In the data rows, the value 128 means zero.
Here are some rows, each followed by its group. Rows of different groups can look alike.
[158 181  61 104 107  84 193  97 109 169  86 129 130 126 154  88  57 107
 189 115 183 135  67 161  79 108 159  66 148 160 168 178 174 100 152 161] ms
[138 119 151 124 131 133 116 152 135 127 162 135 136  98 127 115 139 140
 124 129 113 165 123 114 172 145  78 132 166 121 136 127 126 170  86 138] tz
[119 123 145  89 128 146 114 175 148  97 147 152 161 104  86 130  96 132
 131 136 108 141 149 106 163 135 112 138 128 130 140 125 119 142 140 112] tz
[178 160 113  97 165  97 168  79 137 111 109 165 116 135 146 114  86  70
 146 112 150 118 124 161 102 130 111  72 160  91 144 121 170 150  88 145] ms
[111 124 127 137 164 125 108 164 141 134 154 124  93 125 128 161 169 121
  98 152 119 163 139 110 138 135 122 150 140 132 115 133 102 140 115 137] tz
[178 195 141  73 102  73 166  95  98 192  64 172 112 177  81  75  76  58
 168 127 180 110  74 158  80 115 185  83 115  95 211 153 181  57 160 113] ms
[ 93 119 163 138 111 142 104 131 142 109 147 110 170 134 146 139 152 146
 113 115  98 139 135 124 190 127  72 145 179 120 135 142 123 151  84 127] rt
[107  96 131 110 126 182  99 143  98  99 145  96 102 102 181 142 162 152
 104 177  99 128 153  94 115 116 114 168 124 131 110 104  97 169 118 137] hp
[147 168  72 113 138  94 171  90 121 154  73 117  93 189 112 121 122 106
 174  72 172  94 121 201  82 123 150  73 119  66 121 139 149  90 190 195] ms
[110 114 107  83 112 100 121 122 165 153 137 144 142  66 139 161 113 121
  95 168 123 165 157 105 159 129 132 109 149  94 106 110 121 148  52 145] zt
[122 136 131  60  92 110 113 130  93 158 148 153 145 119  93 110 133 109
 161 137 128 118 114 151 142 152 151 118  92 111 122 110 149 102 107 131] zt
[ 94  91 120 163 144 111 102 173 135 121 178 124 119 113 165 179 146 165
  67 130  95 134 156 114 140 119 110 157 116 109  96  96  88 124 118 107] tz
[169 179 105 123  94  93 178 103 113 168  71 142 111 149 106  90  69  78
 164 114 179 135  80 176  96 102 163  77 152 164 163 155 174  89 147 127] ms
[103 118 152 129 130 131 103 153 158 129 166 126 150 107 125 118 138 134
 134 161 102 148 148 116 146 153 110 144  90 139 120 136 136 123 100 129] rt
[ 89 100 121 163 137 114 107 147 124 126 140  95 136 112 141 123 128 142
 132 157 104 167 143 116 158 128 105 134 159 148 140 122 119 134 101 152] mb
[119  99 127 118 144 150 113 147 137 100 153 114 156 127 130 166 127 146
  93 152  94 119 150 106 157 140 139 154 111 140 137 105 123 136 132 124] rt
[135 166 103  78 136  79 181  83 128  95  88 125 132 150 188 140  87 120
 208  72 153 122 121 184  95 149 136  72 117  86 159  96 177 103 134 159] tl
[129 109 128 147 139 145 122 127 107 124 129 147 171 100 170 134 122 142
 125 136 112 156 152  94 146 134 133 149 167 137 100 109 112 130 101 134] mb
[100 116 147 145 123 148 105 144 135 118 157 121 126 121 116 146 135 131
  69 129 103 145 151 115 151 144 103 148 156 117 105 152  92 146 102 121] rt
[123 158  97  73  98 110 147 142 141 132 124 104 131 116 125  93 107  69
 131 120 140 135 124 155 101 150 141  84 143 115 176 152 176  94 114 110] zt
[120 129 150 108 133 120 102 179 122 114 148 146 168  92 120 115 196 130
 116 132  98 153 178 133 178 150 109 118 103 113 139  92 108 139 140 165] tz
[119  95 132 136 145 147 103 151 126  99 117 134 139 117 120 139 147 165
  95 107 125  86 138 101 177 148 118 157 134 177 105 102 106 122 105  90] tz
[ 95 120 130 167 171 103 128 139 166 129 135 141  99  78 144 127 120 122
 104 134 114 135 137 125 117 159 153 154 127 128 116 167 113 123  90 128] mb
[159 184  80 121  93  76 208  57 140 202  52 170 111 171 126  95  62  67
 184 106 216 153  65 167  72  95 185  79 161 122 172 195 184  95 185 128] ms
[154 200  62 101 107  79 226  75 168 204  53 154  74 177 122  60  60  92
 189  99 196 146  52 193  81  79 193  85 108  80 173 188 212  89 169  69] ms
[109 129 113 103 136 129 114 129 135  99 156 155 152  92 146 171 143 151
 141  98 107 132 139 112 176 134 109 115 125 113 156  89 125 115 106 142] tz
[121 106 113 162 153 147 115 161 138 117 147 146 151  90 143 138 155 145
 114 138  94 158 160 109 185 102 108 134 165 119 133 131 122 142 112 157] mb
[158 167  93  94 109 111 147 125 142 149  98 112 121 150 105 117 102 101
 168 130 156 121 101 141 139 134 104 102 113 112 160 163 164  86 135 113] tl
[168 156  96 120 121  87 164  85 178 174 126 143 155 152 149 116 108  68
 150 135 180 101 124 193  71 109 138  82 107 110 105 138 158  75 121 221] ms
[126 140 135 130 117 118 118 153  77 185 151 138 138 118 153 135 112 106
 108 124 123 120 113 119 153 154  88 140 132  82 156 148 122 123 152  83] rt
[ 88  97 118 159 140 157  75 147 127  79 153 129 167 107 109 152 189 165
  85 160 102  99 155 120 151 136 145 153 130 128  95 108  91 177  82 161] hp
[127 104 140 149 148 165 111 168 127 136 147 134 120 148  83 169 176 149
 117 114  89 105 121 104 162 152 106 148 136 130 152  92 104 127 122 113] hp
[128 115 153 106 162 145 105 154 132 113 165 113 154 107 106 135 148 156
 126 135  98 104 158  97 176 143  74 143  86 105 137 121 119 160  79 119] rt
[ 92  69 141 126 128 135 108 176 172 105 164  87 125 103 119 145 140 141
  79 112  99 107 151  96 120 151  87 149 168 121 110  72  86 131 137 104] tz
[148 128 132 118  85  91 124 144 126 123 140 145 140 120 103 105 129 108
 153 154 122 136 125 145 127 142  97 104 110 129 163 115 135 148 125 158] zt
[166 155  38 135 149  72 198  69 172 180 102 164 154 156 122  92  94  76
 171  74 174 134 113 165  98 137 170  92 117  54 156 115 147 109 198 179] ms
[143 103 150 124 130 139  94 158 136  96 144  99 127 133 119 155 161 142
 135 134 105 108 157 138 176 170  89 136 108 134 124 131 106 110  89 149] tz
[151 108 129 169 213 161 133 121 114 121 141 136 114 135 166 153 105 129
 107 178 148  87  79  98 128 142 186 157 191 150 130  68  81 130  56  72] mb
[123  73 158 112 122 160 111 168 115  80 165  77 116 115 144 155 173 148
  56 154  85 122 159 109 147 166 116 168 127 154  71  70  73 149 111 110] hp
[105 110 151 137 154 146 121 160 135 112 136 104 140  98 137 150 142 132
 123 123 107 138 131 105 142 144  98 148 141 135 125 129 119 142 138 112] rt
[120 111 130 134 174 141  92 157 141 108 167 120 124 100 130 170 164 142
  85 124 103 137 165 110 131 145  98 153 129 123 107  90 103 152  79 116] tz
[119  96 157 149 163 148  95 128 169 116 147 125 143  94 165 155 177 167
  65 132 120 127 179  99 138  61 134 170 160 123  79 103  79 156 111 112] rt
[146  85 105 129 140 148  87 186 110  81 144  92 155  94 147 138 129 137
 142 120 104 148 131 116 131  98 121 138 142 117 124 130 117 133 134 108] rt
[ 91 110 159 158 147 152 116 139 101 116 124 149 109  93 158 120 117 148
 102 138 112 118 118 112 137 111 146 161 133 113 118 160 111 134  92  65] mb
[125  98 167 125 110 142 101 148 111 102 160 124 119 112 128 149 133 158
  87 152  90  94 149 100 177 120 109 165 107 163 113 121  98 139  87  94] rt
[161 216 124  76  98  64 192  75 131 203  33 171  84 193 124  58  35  67
 183  88 203 180  25 181  77  66 203  78 104 114 148 193 200  83 202  70] ms
[118  91  98 209 180 164 123 137 134 146 109 159 112 162 112 136 106 163
 117 128 139 147  96 108 133 128 164 155 113 146 127 135 128 149 135  64] mb
[126  92 129 140 139 164 103 160 135  88 155  96 153 100 122 185 167 173
  79 101  99 106 159  93 133 166 120 164 129 170 102  87  81 153 104 143] hp
[112  86 137 152 149 156  99 140 141  95 164  98 138 138 144 164 155 175
  87 116  91 112 173  99 134 161 137 150 139 128  68 105  79 175 125 159] hp
[119 150 149 137  91 122 159 119 147 170 123 131 132 141  89 130 109 107
 146 147 133 172 128 150 123 124 131 118 106 129 145 137 170 114  89  86] zt
[142 199  97  74 145  99 186  83 142 174  96 161  74 166 148  49  65  64
 190 140 193 132  65 185  66  76 218  59 167 146 174 175 176  91 130 121] ms
[109 103 134 148 178 182  89 129 148 106 160 116 124 131 107 168 168 171
  90 105  99 122 162  88 120 152 131 165 131 125 101 113  78 148 146 130] hp
[132  99 129 126 100 111 125 156 145  96 153  98 169  99 117 133 144 108
 136 133  99 147 149 120 158 152  74 112 115 113 144 117 134 123 104 169] zt
[128 134 107 108 162 105 119 138 155 128 147 112 119 104 146 133 153 120
 154 124 113 151 123 120 140 126  92 106 149 103 139 115 137 139 115 160] zt
[100  98 129 129 128 132  96 189 109 127 155  95  81  82 104 169 177 146
 112 149 103  93 161 125 151 153 153 160 106 124  96 110 103 140 132 133] tz
[143 150 131 110  82 111 136 138 137 187 124 140 116 170 109 113  88 107
 145 123 160 113 120 141  98 146 127 125 110 142 168 128 158  95 142 151] tl
[ 87 111 183 148 125 161 108 139 142 113 148  91 167 116 130 186 194 168
  58 138  94 115 185 102 142 145 109 174 145 154  72 111  85 159 106 144] hp
[128 114 103 166 157 143 115 116 129 115 122 106 139 103 147 150 155 156
 106 105 126 150 137 113 163 114 117 133 128 140 114 118 102 184  87 155] mb
[132 140 155 128 130 160 147 122 125 112 123 120 106 145 125 131 141 120
 113 130 123 109 121 114 152 145  66 132 154 131 152 151 105 164 130  82] mb
[142 128 114 162 133 170  84 148 146  70 148 119 117 130 167 173 165 136
  64 138 102 138 149 102 122 120 112 179 164 186  75 104  99 138  97 141] hp
[120 109 123 137 119 179  97 164 109 106 140 119 152 141 149 157 154 142
  74 138 102 152 148  84 148 131 170 178 104 143 120 128  99 151 119 103] hp
[ 98  97 148 170 140 130 107 140 136 106 155 133 137 113 147 136 131 170
 114 149 105 158 114  94 159 128  68 149 134 158 127 134 119 143 111 115] rt
[185 207 118 110  81  87 192  55 140 171  49 144 124 184 135  64  73  61
 141 118 196 133  59 181  81  96 164  75 141 134 146 194 174  97 157  94] ms
[105 103 134 143 135  99  99 171 125 128 161 149 137 105 129 166 118 121
 152 123 112 132 150 106 148 156  86 125 132 126 168 104 135 116 122 128] tz
[130 118 139 162 133 134 124 144 121 128 109 144 129 175 143 149 109 133
 152 140 116 120 120  85 165  92 118 153 148 140 121 123 116 107 126  90] mb
[122 111 180 153 137 154 100 125 110 109 134 107 134 134 144 142 133 160
 109 114 114 154 135  97 163 159 106 154 136 189 102 136 112 148 133  99] rt
[179 178 112  96 132  74 173  67  95 175  73 177  55 146 128  84  75 114
 153 102 179  87  67 204  47  92 167  99 116 100 118 166 162 104 181  97] ms
[125 138 136 109 111 117 135 107 111 122 123 137 159 104 114 112 143 125
 137 164 123 102 142 112 151 134 153 121  98 165 119 149 148 142  95 168] zt
[182 161  53 126 129  98 169  68 123 139  99 123  80 148  88  90  78 117
 212  75 188 107  87 209  74 130 159  72 101 111 138 141 168  83 149 152] ms
[ 96 131 149 136 116 176 103 129 100 117  99 131  69 128 126 136 132 141
 102 119 135 121 121 110 167  61 139 176 161 157  72 189  98 165 128  56] mb
[154 105 135 132 146 129 105 139 152 119 179 111 124  67 116 144 132 128
 134 129 102 138 161 127 176 131 118 129 159 144 150 125 129 151  77 156] mb
[ 68 120 136 145 127 160 117 144 152 121 148 112 137 151 150 137 135 145
 115 140 122 141 125 100 116 143 108 150 129 153 112 131 107 135 145 113] hp
[110  78 145 188 207 155 111 113 150 108 161 100  82 148 129 132 167 175
  69 156 105 121 180  94 129 158 125 158 134 120  78  65 100 141 119  74] hp
[ 63 112 139 161 116 135  80 143 113 112 141 120 129 105 125 163 137 134
  92 135  99 174 152  83 124 151 102 165 165 154 117  93  98 147 110 110] hp
[114  74 130 139 158 155  95 142 166  96 130 135 194 106 155 139 154 145
 115 155  96 140 152  99 159 184 134 147  93 140  87  82  75 162  82 149] tz
[121 101 154 144 150 134 109 147 112  84 133 120 149 105 131 133 131 154
 119 174 118 123 152 117 139 146  87 134 173 140 122 111 124 154  82 155] rt
[116 110 149 196 153 165  92 118 125  99 141  96 181 113 118 150 153 165
 114 101  98 151 153 114 200 193 132 156 181 157  71 132  95 143 131 162] hp
[ 96 104 152 148 175 148 129  74 162 134  98 142 104 106 147 146 119 149
  87 176 144 123 118  78 137  96 148 172 197 139  94 132  90 157 123  44] mb
[100  73 121 160 126 167 102 167 145 100 127 110 129 151 140 135 174 171
  89 100  89 126 170  92 145 115 102 177 116 102  92 110  80 134 121 124] hp
[134 101 151 132 118 169 109 111 117  79 146 110 159 113 142 146 155 155
 105 150 106 124 148  88 162 122 121 163  93 168 109 121 106 139 126 150] hp
[106 128 132 142 135 154 111 149 120 114 129 139 128 112 139 132 136 141
 112 152 113 130 142 118 137 122 124 139 156 137 119 118 121 127 112 123] mb
[113 121 146 114 163 178 106 140 102  90 134 137 101 108 104 153 160 164
 110 117 111 110 130  88 152 143 104 148 135 129 133  95 119 145 128 106] rt
[102 102 123 146 134 163 104 146 102 101 178  82 150  98 130 161 143 164
  87 121  96  88 148  94 149 131 132 157 150 135  58  91  95 147  73 114] tz
[110  94 129 151 133 164  98 137 108 101 153 145 134 113 135 176 147 143
  98 143  92 102 152 105 151 135 112 167 133 138 100 125  94 158 107 114] hp
[123 130 118 102 131 132 117 137 118 115 136 128 164 114  90 112 132 123
 126 131 109 118 150 143 192 154 107 109 133  96 105 115 134 123 118 138] zt
[147 130 146  84  67 103 111 140 118 123 142 128 205 120 139 120 103 136
 143 133 130 107 119 132 121 155 100 109 110 114 153 112 152 124 110 156] zt
[128 125 149 104 141 100 124 102 185 129 142 112 147 144 147 136 118 132
 115 158 126 165 121 142 129 178  98 113 101 123 114 127 142 125 117 151] zt
[133 161 111  67 133 114 149 115 140 166 113 135 155 145 106 109 105 120
 127 115 122  90 114 166 111 121 143 105  77 118 146  96 159 107 134 139] tl
[122 112 137 192 148 181 141 111 113 150  90 163 114 136 151 133 101 129
 117 107 129 150 115 103 125  76 179 178 145 182  93 183 104 181 168  99] mb
[161 145 148 118 122 129 124 148 117 141 139 131 115 115  86 113 128 112
 140 138 124 130 152 159 113 146 114 123 100 118 138  90 140 101 119 144] zt
Which 5 groups are nearest to each row below, nearest first, going by the average distance to the group's rows?
[104 142 131 120 130 116 119 168 124 144 132 115 163 111  99 118 158 142
 143 135 126 134 141 109 148 143 114 119 138 142 141 125 132 138 116 132]: zt rt tz mb hp
[135 144 147 119  83 113 158  91 144 138 106 136 141 149 131 121 116 134
 136 123 140 125 104 139 120 122 118 102 127 110 193 121 143 134 147 116]: tl zt rt mb tz
Which 4 groups are nearest to each row below, nearest first, going by the distance to the group's nearest row?
[129 110 106  65  84  99 125 161 146 117 147 111 137 123 128 112 124 125
 160 140 117 143 144 129 138 111  92 103  77 120 132 123 149 108 100 129]: zt rt tz tl
[122 103 147 159 154 142 102 132 132 112 158 158 131 116 126 146 130 155
  84 138  91 149 153 115 142 131 124 145 116 130 125 120 107 121 119 116]: mb rt hp tz
[102 130 135 140 156 139 126 117  86 119 113 119 138 119 148 147  82 153
 152 105 131 150  88  88 153 122 143 143 165 139 140 165 133 142 157  87]: mb rt hp tz
[133 141 107 150 126 111 158  79 104 109 116  80 100 110 118 122  98 121
 114 114 154 128 110 153  97 128 103  96 102 144 150 120 135 130 139 133]: zt tl mb ms
[142 122 103 133 157 137 122 116  92 130 106 110  78 159 115 159 111 143
 113 140 117 126 120  98 107 145 179 162 161 151 144 133 114 115 105  86]: mb tz rt hp
Which 5 groups are nearest to each row below, nearest first, going by the distance to the group's nearest row?
[132 118 112 152  97 175 125 112 101 152 110  92 122 165 137 125 108 144
 134 129 124 152 100  90 140  86 108 160 158 105 115 130 128 136 103  77]: mb hp rt zt tz
[123 146 162 113  98 100 138 114 120 127 125 130 162  97 144 142 130 115
  97 154 153 121 123 127 121  86  98 105 123 155  99 143 128 123 169 159]: zt mb rt hp tz
Which 5 groups are nearest to each row below, nearest first, going by the distance to the centre of the group?
[150 141 121 123 114 140 123 143 118 109 134 129 150 114 125 126 125 111
 128 131 116 106 132 126 116 147 118 113 135 141 160 101 140 118 113 124]: zt rt tz mb tl
[131 111 140 152  95 126 114 157 116  97 141 140 150  83 111 125 145 131
 123 101 119 141 149 117 116 167  96 136 119 109 122 117 122 128 115 145]: tz rt zt hp mb
[128 110  97 143 137 109  97 145 146 144 135 142 112 128 112 146 157 140
 109 119  92 123 153 115 135 158 137 142  99 112 138 116 102 167 121 158]: tz rt hp zt mb
[138 104 147 153 143 136 116 156 134 118 169 137 152 118 122 119 137 137
 103 146 106 152 168 100 129 107 141 134  97 119 110  81 111 134 126 164]: tz rt hp mb zt
[ 84 114 121 133 137 183 101 156 122  94 131 120 151 109 104 165 152 155
 131 136  93 101 134  96 157 146 116 148 161 118  93 104  90 148 116 102]: hp tz rt mb zt
[ 97  93 186 113 154 164  96 147 116 129 156 107 156 124 132 144 166 144
  95 142  92 116 163 110 124 141 127 155 109 131 102 128 109 138 121  94]: rt hp tz mb zt
[149 136 174 117  97 131 132  87 137 129 129 168 124 154 130 110  84  90
 134 144 128 132  93 167 101 144 137 120 124 134 164  85 157  97 106  98]: tl zt mb rt ms
Which 4 groups are nearest to each row below, nearest first, going by the distance to the centre of the group?
[151  96 133 119 161 145 108 204 130 158 163 186 136 160 106 115 138 121
  92 121  96  95 127 119 123 167 112 130  75  96 208 104 146  80 121 138]: zt tz rt tl
[161 166 137  81  90 124 141 116  57 148 103 114 117 141 140  97 107  97
  99 136 155 134 120 166 115 162 132  91 162 146 150 131 141 171 156 131]: tl zt mb ms
[108 120 161 124  86 168 121 121 121 108 125 140 178 116 135 120 140 144
 154 129 115 179 103 114 145 109 109 137 158 136 154 138 134 165 113  93]: rt mb zt tz
